In the rows, 128 means zero.
Each path below is one point turned by a fixed rotation once a step. After each direction that follows a path, write how fast that rotation turns it, in deg/step (0 if it stays still).
Each turn is a multiple of 5 degrees from 10 to 175, or 0.
Each row of a path follows its step; steps can be skipped.

step 1: [133 122 133 134 129 121 123 120 128 133 129 137 124 129 123 131 136 121
 134 127 121 124 133 124 130 132 128 133 127 126 129 131 129 129 132 131
 133 127 125 129 128 140 136 141 130 128 126 121 135 133 124 133 117 129
 127 119 132 131 120]
step 7: [124 118 122 135 132 127 131 129 134 126 123 130 121 130 115 129 127 123
 131 125 135 128 131 118 125 135 125 132 131 127 127 124 135 130 122 130
 126 130 119 136 134 126 134 132 126 124 121 139 129 124 128 132 130 134
 136 122 127 129 137]
step 8: [128 122 122 126 138 130 136 133 126 129 126 119 129 122 124 119 134 117
 134 127 130 133 130 127 127 128 131 127 133 126 124 136 128 132 118 132
 125 122 128 123 140 131 134 134 133 120 127 122 131 122 122 132 126 129
 129 123 135 135 131]
step 9: [133 125 131 132 127 126 130 134 127 126 131 121 142 126 118 126 131 127
 135 127 121 125 139 124 128 128 127 128 129 132 122 126 126 126 127 128
 125 117 129 128 128 134 140 134 123 129 125 129 121 125 132 137 128 130
 127 117 135 119 120]
step 12: [122 121 122 130 126 122 134 137 127 126 120 119 129 123 123 132 131 123
 132 130 131 130 124 127 138 137 125 128 121 129 118 116 130 126 124 126
 124 132 123 125 121 127 142 126 122 124 128 130 122 123 135 130 126 120
 127 126 128 124 125]
step 13: [120 127 132 128 132 124 133 126 130 121 135 120 126 126 122 134 136 127
 129 127 134 135 124 124 132 133 137 123 133 122 125 131 126 137 125 129
 127 136 128 129 135 130 140 135 122 130 125 124 125 134 130 130 124 120
 125 135 140 129 127]
step 18: [134 125 134 132 127 128 125 124 125 130 138 130 130 131 129 129 135 122
 126 122 120 130 129 125 134 137 132 121 127 124 125 124 123 126 128 129
 133 127 134 127 131 124 135 131 122 125 126 118 128 121 139 122 116 128
 128 117 139 131 130]
step 21: [129 121 135 132 122 132 128 132 128 131 129 131 126 124 131 130 130 126
 127 129 124 137 131 128 127 135 131 122 129 124 120 122 133 123 127 134
 125 137 130 125 127 128 137 146 128 125 123 137 139 130 133 125 119 122
 126 128 131 125 121]
step 22: [117 128 129 130 127 121 132 134 128 135 135 120 127 128 129 131 130 136
 128 126 130 124 132 122 123 129 120 126 119 121 125 122 124 135 129 127
 123 127 128 131 141 119 135 141 133 125 127 130 132 132 134 125 122 130
 127 134 126 127 133]
step 24: [127 117 127 136 131 134 125 133 134 134 127 135 127 137 125 135 124 124
 130 131 129 130 127 123 122 131 126 117 126 131 129 125 127 124 114 124
 127 119 127 129 126 124 137 133 120 130 125 134 137 126 126 128 121 130
 134 126 122 123 122]
Speeds:
[126 130 130 128 127 129 126 128 129 130 129 130 125 130 132 129 126 126
 127 127 128 126 127 127 127 128 126 124 129 128 128 127 128 128 129 127
 126 127 131 126 128 126 127 129 129 129 128 127 129 127 129 128 128 128
 127 130 127 127 127]  10
[128 128 129 129 127 129 128 127 126 126 125 128 126 129 128 128 129 128
 128 127 125 132 129 128 128 127 129 126 130 127 132 126 128 128 127 130
 129 128 129 126 130 131 127 129 129 127 129 124 128 128 128 127 129 127
 127 129 130 129 129]  145
[124 128 127 127 128 128 130 129 129 125 127 126 129 127 128 127 127 128
 127 128 128 126 129 127 131 128 130 126 130 129 128 128 130 128 126 126
 127 128 127 126 126 129 128 127 126 131 127 126 125 128 128 132 130 128
 129 128 128 129 128]  20

step 0: [130 130 126 123 127 133 125 123 131 114 135 133 133 122 131 127 132 133
 125 130 124 129 135 120 143 125 132 124 126 111 127 132 125 131 136 122
 133 128 132 133 133 134 124 127 126 127 140 130 130 119 128 124 130 132
 139 129 135 123 122]
step 1: [129 127 134 135 119 136 129 120 133 116 129 130 129 128 124 140 126 125
 130 130 134 129 122 135 133 130 133 129 128 124 129 139 131 126 130 119
 124 137 133 132 121 131 125 130 109 130 126 134 123 127 128 123 125 128
 128 132 132 132 119]
step 2: [138 131 122 128 119 130 122 129 123 126 138 127 137 134 124 128 130 130
 128 132 121 131 131 127 135 130 133 122 128 131 149 130 129 130 133 130
 128 139 132 126 125 132 120 137 120 125 128 124 128 131 128 125 121 128
 126 137 129 116 126]
step 4: [131 130 127 142 128 128 123 123 132 111 130 129 131 127 132 127 128 129
 118 132 126 137 133 124 137 129 135 121 120 124 122 134 125 132 128 125
 128 133 129 124 132 121 114 136 123 125 133 135 123 130 124 122 128 122
 129 127 129 130 117]
step 6: [133 126 122 125 129 127 127 122 141 125 135 132 138 128 124 131 131 134
 128 128 119 130 133 124 134 136 129 130 139 117 139 133 127 123 130 131
 136 143 133 127 136 137 121 130 123 128 132 133 137 129 120 128 126 132
 129 130 130 129 123]
step 9: [130 124 118 131 129 125 120 121 129 123 140 131 138 127 123 133 124 131
 125 130 127 132 127 131 122 130 134 142 130 122 123 131 125 132 123 125
 129 143 130 130 136 128 129 128 112 129 128 123 125 135 135 135 127 131
 127 135 126 128 120]
step 10: [129 130 129 126 130 128 121 120 138 119 134 127 132 126 128 140 123 132
 130 133 122 138 134 113 134 129 131 124 131 135 135 133 128 137 123 130
 141 131 123 121 138 127 122 137 124 127 128 131 124 130 123 128 127 128
 123 128 129 125 120]
step 20: [117 125 129 129 130 134 124 119 134 127 131 128 136 134 121 133 126 129
 124 136 134 133 130 130 133 131 128 130 122 121 120 135 123 121 125 122
 133 132 127 123 131 123 117 131 117 130 124 131 116 131 126 128 137 132
 130 138 117 132 119]
step 23: [127 136 131 128 126 127 121 116 126 114 132 129 138 133 130 132 126 139
 125 133 126 124 139 129 133 129 140 143 126 129 129 131 126 119 133 124
 129 128 132 124 124 125 118 131 130 135 120 137 127 127 125 125 134 122
 130 127 128 129 121]
step 24: [125 130 129 118 119 134 123 130 124 125 132 122 139 125 120 137 133 126
 126 132 133 130 131 128 136 131 137 127 125 125 129 128 118 127 125 126
 134 123 136 122 125 125 126 132 115 126 117 118 117 140 134 123 131 130
 127 130 124 127 126]
Speeds:
[128 129 128 127 127 129 130 129 129 127 128 129 129 127 128 130 130 129
 127 129 128 126 127 129 128 129 129 129 131 128 131 128 128 124 131 128
 128 125 131 128 126 130 129 129 127 129 128 130 129 128 130 125 126 128
 128 127 130 129 129]  65
[127 128 129 128 128 129 128 125 129 129 127 129 128 127 131 129 126 128
 129 129 130 129 127 130 129 126 127 127 126 130 128 130 131 125 129 127
 127 128 128 126 127 127 126 130 129 129 128 131 126 129 127 129 128 125
 127 128 128 127 128]  115
[129 129 129 129 127 130 126 125 129 130 127 126 126 128 128 127 128 129
 131 129 125 128 128 127 127 127 127 128 130 128 128 128 126 126 127 130
 129 129 127 126 129 128 128 127 128 126 131 126 129 127 129 125 127 127
 126 125 128 125 127]  95
[130 128 126 129 129 130 130 129 129 128 130 128 130 128 129 128 129 127
 128 127 128 127 127 132 126 126 128 130 127 130 129 128 130 129 128 131
 127 128 129 129 130 132 126 127 128 124 127 127 128 129 128 129 128 127
 128 128 127 125 129]  110
[126 128 126 126 130 127 126 126 128 128 127 129 130 128 129 124 128 130
 129 127 130 127 125 127 129 130 127 127 128 125 128 127 129 126 127 127
 129 128 130 130 128 130 129 126 129 129 129 129 127 127 128 129 127 129
 126 129 128 125 129]  130
[126 130 127 130 128 124 127 129 129 125 129 128 128 129 130 129 129 127
 129 128 128 128 129 129 129 128 130 126 128 126 128 128 127 127 127 130
 129 125 129 124 128 128 129 127 128 127 128 127 129 130 127 130 127 127
 127 125 127 129 129]  55
[130 128 129 127 125 131 127 128 128 128 126 127 127 131 128 127 129 127
 130 126 127 126 129 128 128 127 128 128 125 125 129 128 130 128 129 127
 128 125 131 129 126 128 126 127 128 130 126 125 128 127 128 127 130 128
 129 126 126 128 129]  10

step 2: [123 134 124 131 126 120 128 127 122 126 128 140 126 125 124 135 129 124
 127 128 130 116 133 130 126 122 120 138 134 123 130 133 120 129 132 136
 136 127 133 120 123 127 136 132 138 125 120 129 123 128 132 117 130 124
 124 132 126 130 131]
step 3: [125 129 123 131 134 127 130 140 128 125 128 122 115 123 128 127 118 134
 134 121 128 123 125 132 132 122 120 122 130 122 121 128 131 137 125 120
 134 133 130 124 127 121 129 133 120 120 131 127 121 125 127 132 128 135
 133 126 138 125 132]
step 6: [130 136 131 142 132 131 132 129 131 123 132 126 126 124 133 130 127 133
 137 125 137 132 125 125 125 127 135 132 120 125 127 134 124 134 129 126
 136 132 132 117 132 117 127 135 124 129 125 133 125 123 129 127 120 115
 130 123 121 126 132]
step 9: [134 129 130 131 136 123 124 142 129 126 134 130 130 136 132 125 128 126
 133 121 130 133 128 136 128 124 128 125 126 120 122 126 123 133 128 114
 127 134 124 127 116 125 131 136 129 126 127 115 123 126 126 130 125 129
 122 125 124 137 133]
step 10: [130 128 128 122 126 127 121 116 131 127 137 133 126 126 129 138 127 137
 130 123 130 128 133 132 132 123 126 130 134 124 130 131 118 129 128 127
 128 116 130 129 126 117 132 117 127 119 125 135 121 127 130 124 135 121
 120 130 124 131 133]
step 12: [137 126 129 137 133 130 132 134 129 125 131 133 131 114 131 135 126 129
 120 123 125 135 132 134 125 129 124 122 126 126 120 130 132 127 133 130
 130 126 126 130 129 115 127 132 119 125 131 128 133 115 130 138 129 118
 128 129 121 131 130]
step 13: [129 122 121 120 126 125 121 130 133 131 135 136 125 130 136 124 128 124
 131 129 119 120 133 119 135 129 130 130 137 127 133 132 118 122 126 133
 131 131 131 124 129 124 133 134 117 132 128 124 125 127 130 126 127 130
 128 133 112 134 137]
step 14: [121 129 121 140 136 128 130 139 125 116 124 135 129 131 125 130 128 130
 132 124 129 117 128 137 125 133 131 132 123 130 125 125 119 130 130 124
 131 123 130 118 120 116 130 130 134 130 126 139 126 129 120 128 132 126
 131 126 125 129 132]
step 18: [131 127 128 129 128 133 124 120 127 126 132 138 123 127 130 132 137 133
 130 117 126 135 133 119 130 130 127 121 129 127 127 133 127 127 118 121
 131 128 126 124 123 117 132 135 122 116 128 135 132 133 127 135 123 118
 127 120 119 134 129]
step 20: [132 138 125 134 135 128 138 135 124 121 124 132 130 130 127 127 123 132
 127 116 111 119 126 124 125 126 121 123 126 123 117 133 129 126 134 126
 125 125 128 130 121 125 133 130 123 127 128 127 129 125 117 130 125 124
 129 126 130 125 133]
Speeds:
[130 128 127 128 127 126 132 129 126 129 126 128 126 127 128 127 126 129
 127 129 128 128 126 126 128 127 125 129 129 127 128 127 128 128 130 130
 129 128 126 131 130 127 127 129 126 127 127 127 128 126 128 129 128 127
 129 129 131 124 128]  85
[128 127 129 125 128 127 125 126 130 129 128 130 128 128 129 128 128 131
 125 125 130 130 130 128 127 127 130 128 128 129 130 126 128 131 128 127
 128 130 128 130 129 128 129 129 125 128 127 127 130 127 128 129 128 126
 130 129 129 129 128]  125
[126 129 127 129 127 128 127 129 129 130 129 128 129 128 129 127 130 127
 125 128 128 126 128 128 131 128 128 126 128 129 128 127 126 128 127 128
 128 126 129 130 129 127 125 130 130 128 127 128 131 127 128 129 131 128
 128 125 127 128 131]  20

step 0: [128 132 118 123 116 127 123 132 125 130 139 125 128 136 136 128 136 128
 120 127 130 127 141 125 123 132 125 121 130 136 138 126 123 128 129 131
 128 121 123 124 122 131 127 129 132 130 127 144 123 127 127 132 126 136
 125 132 133 125 142]
step 1: [123 127 135 125 127 119 130 134 124 136 127 130 130 132 120 125 127 122
 125 126 139 132 130 132 124 122 139 129 119 124 136 119 123 125 126 124
 126 131 121 134 124 126 111 121 128 128 123 134 133 123 120 131 124 138
 130 131 132 137 125]
step 2: [131 132 124 113 124 128 122 124 128 123 123 140 134 134 123 119 129 130
 117 122 123 124 130 127 126 129 119 120 117 133 124 125 127 129 123 129
 126 125 118 128 131 122 126 132 138 135 135 124 128 127 120 134 126 130
 127 139 134 126 124]
step 3: [129 134 132 126 121 134 123 136 123 133 123 132 138 134 140 128 123 116
 121 120 136 132 134 127 133 133 134 127 124 126 127 121 130 135 129 121
 124 121 129 131 118 124 129 133 131 133 126 140 130 128 129 124 124 129
 120 132 122 132 138]
step 5: [129 129 124 124 119 124 125 131 123 121 129 127 125 136 135 131 134 128
 110 130 123 126 127 122 118 134 122 127 117 130 134 126 128 133 126 127
 131 127 133 125 128 119 131 133 128 136 131 141 116 122 125 133 129 138
 130 129 135 128 129]
step 6: [121 135 135 125 126 121 133 140 118 131 127 130 130 128 131 127 128 127
 134 124 133 124 134 124 131 130 136 121 119 124 129 118 127 125 134 124
 134 136 114 136 121 122 123 130 122 130 127 137 138 124 125 130 129 142
 124 126 129 129 129]
step 12: [132 129 119 125 117 119 125 129 123 123 132 128 130 146 123 132 125 125
 133 135 135 121 123 132 120 122 127 123 120 137 125 130 123 126 119 122
 128 125 121 138 129 121 118 125 129 132 125 129 137 123 128 125 125 125
 126 133 134 122 127]
step 17: [128 128 128 126 122 115 129 131 131 120 126 129 131 138 120 130 131 128
 126 126 140 120 123 124 123 120 136 133 111 124 127 120 125 124 122 121
 129 130 124 136 133 121 118 123 128 128 117 128 125 123 122 126 128 130
 126 133 133 129 121]
step 23: [126 133 130 113 118 126 123 122 126 109 127 121 133 134 129 135 122 129
 120 128 121 120 122 131 130 135 131 122 128 132 131 123 128 131 126 133
 126 127 126 136 126 128 123 121 136 130 128 127 126 134 128 131 118 124
 136 139 126 127 132]
step 24: [122 130 130 132 123 126 125 125 121 124 128 139 124 139 125 131 126 124
 134 124 137 132 129 130 130 133 140 138 128 130 128 118 133 129 128 133
 132 131 127 133 125 122 128 141 128 140 124 135 124 123 122 127 114 120
 125 125 129 126 139]
Speeds:
[129 127 128 127 127 128 129 128 130 127 130 126 132 128 129 129 130 127
 129 129 128 128 128 129 131 127 131 128 131 127 130 129 125 125 130 127
 127 127 127 126 126 129 129 127 129 130 127 129 129 129 129 130 130 129
 126 128 127 130 128]  115
[129 129 129 126 129 127 129 129 129 129 126 124 128 129 127 127 128 128
 131 129 129 128 128 128 126 129 129 128 128 129 130 126 128 131 127 126
 128 128 127 129 128 129 128 127 131 128 128 124 128 127 132 127 127 130
 127 128 128 128 126]  135
[127 127 128 128 125 128 128 127 130 127 128 126 129 126 126 128 127 126
 129 126 124 130 127 127 128 126 127 128 126 130 127 127 128 129 130 126
 125 128 126 129 128 127 126 127 128 129 128 128 129 129 125 125 128 128
 127 128 128 126 129]  70
[125 127 132 129 131 127 127 128 128 129 128 128 129 129 129 126 127 126
 129 129 127 129 129 127 130 126 129 129 127 127 128 129 127 129 127 128
 131 128 126 129 126 128 128 128 128 126 128 129 127 127 127 129 125 126
 128 126 130 127 129]  140
[128 127 129 131 127 128 129 128 126 129 129 125 124 128 128 126 130 127
 127 130 127 129 129 127 127 128 128 127 124 127 130 127 127 125 130 129
 127 129 126 128 128 131 128 128 127 128 129 129 127 128 129 130 130 128
 127 129 129 127 128]  70

step 4: [120 137 123 122 131 132 125 122 129 121 129 132 126 130 126 128 126 136
 118 123 125 123 134 129 130 126 124 119 123 132 135 144 126 132 129 135
 121 119 130 123 121 134 129 127 126 124 128 124 120 133 131 123 124 122
 123 134 132 133 124]
step 5: [135 133 119 140 132 131 129 141 121 126 128 120 119 132 129 133 125 135
 131 127 120 121 123 127 130 128 126 129 131 127 138 137 124 115 126 135
 129 125 125 129 124 123 128 131 124 135 127 136 128 133 132 127 124 127
 125 129 130 137 126]
step 7: [124 138 126 129 120 126 130 130 128 126 133 118 120 133 131 127 138 134
 132 137 119 135 133 129 135 122 137 120 122 122 127 119 127 126 127 132
 132 138 122 128 130 126 128 132 127 124 130 120 129 125 135 124 124 122
 135 131 128 127 135]
step 8: [131 134 132 135 126 125 118 130 132 121 130 131 132 127 123 131 135 124
 122 134 133 125 135 113 130 129 136 128 137 121 128 120 129 124 123 124
 120 127 127 119 138 119 127 121 131 132 135 124 125 125 131 128 122 126
 136 128 127 132 126]
step 12: [123 134 125 115 118 121 123 137 125 130 127 137 124 119 118 119 119 135
 122 128 127 129 129 128 129 134 129 128 124 122 125 135 128 127 135 136
 128 135 133 138 126 123 132 126 133 130 121 132 128 128 127 135 125 126
 125 128 129 131 129]
step 14: [126 121 130 133 126 123 135 132 136 123 122 129 127 123 135 136 124 128
 123 134 129 135 121 125 118 134 126 121 137 123 130 137 125 131 138 130
 128 132 128 124 132 127 131 124 127 122 114 123 131 122 126 125 124 128
 136 139 124 130 129]
step 16: [132 124 130 124 131 126 130 132 141 127 127 122 124 125 127 134 123 131
 121 134 132 130 132 124 124 118 122 136 124 133 129 118 130 120 128 131
 123 128 126 115 131 133 131 116 129 132 130 133 122 121 134 129 132 129
 118 134 119 124 129]
step 17: [134 125 125 117 137 122 128 132 130 121 134 130 123 127 121 130 127 134
 128 132 120 133 137 135 124 123 129 120 136 138 131 126 133 132 123 116
 131 124 117 126 125 128 132 126 132 131 126 123 126 130 126 130 126 136
 118 128 128 127 132]
step 18: [138 126 125 131 124 124 126 133 136 126 135 123 122 128 130 128 127 128
 133 134 122 121 131 129 130 136 116 135 134 135 124 119 129 127 122 127
 125 133 126 136 122 125 126 127 124 131 123 125 132 132 123 147 125 132
 129 123 132 121 128]
step 22: [123 119 120 128 130 136 129 128 129 138 120 118 122 136 123 124 122 134
 127 124 131 139 122 127 129 126 125 131 133 126 127 128 129 130 130 126
 132 127 137 129 129 132 127 134 124 131 119 123 142 120 133 121 128 135
 122 131 124 130 132]
Speeds:
[130 127 128 126 128 129 127 128 129 128 128 127 128 129 128 127 128 128
 131 128 131 129 128 127 127 127 126 128 129 126 127 130 128 129 128 127
 131 128 126 127 129 130 126 128 128 125 126 129 128 126 128 130 129 129
 126 124 128 128 127]  10
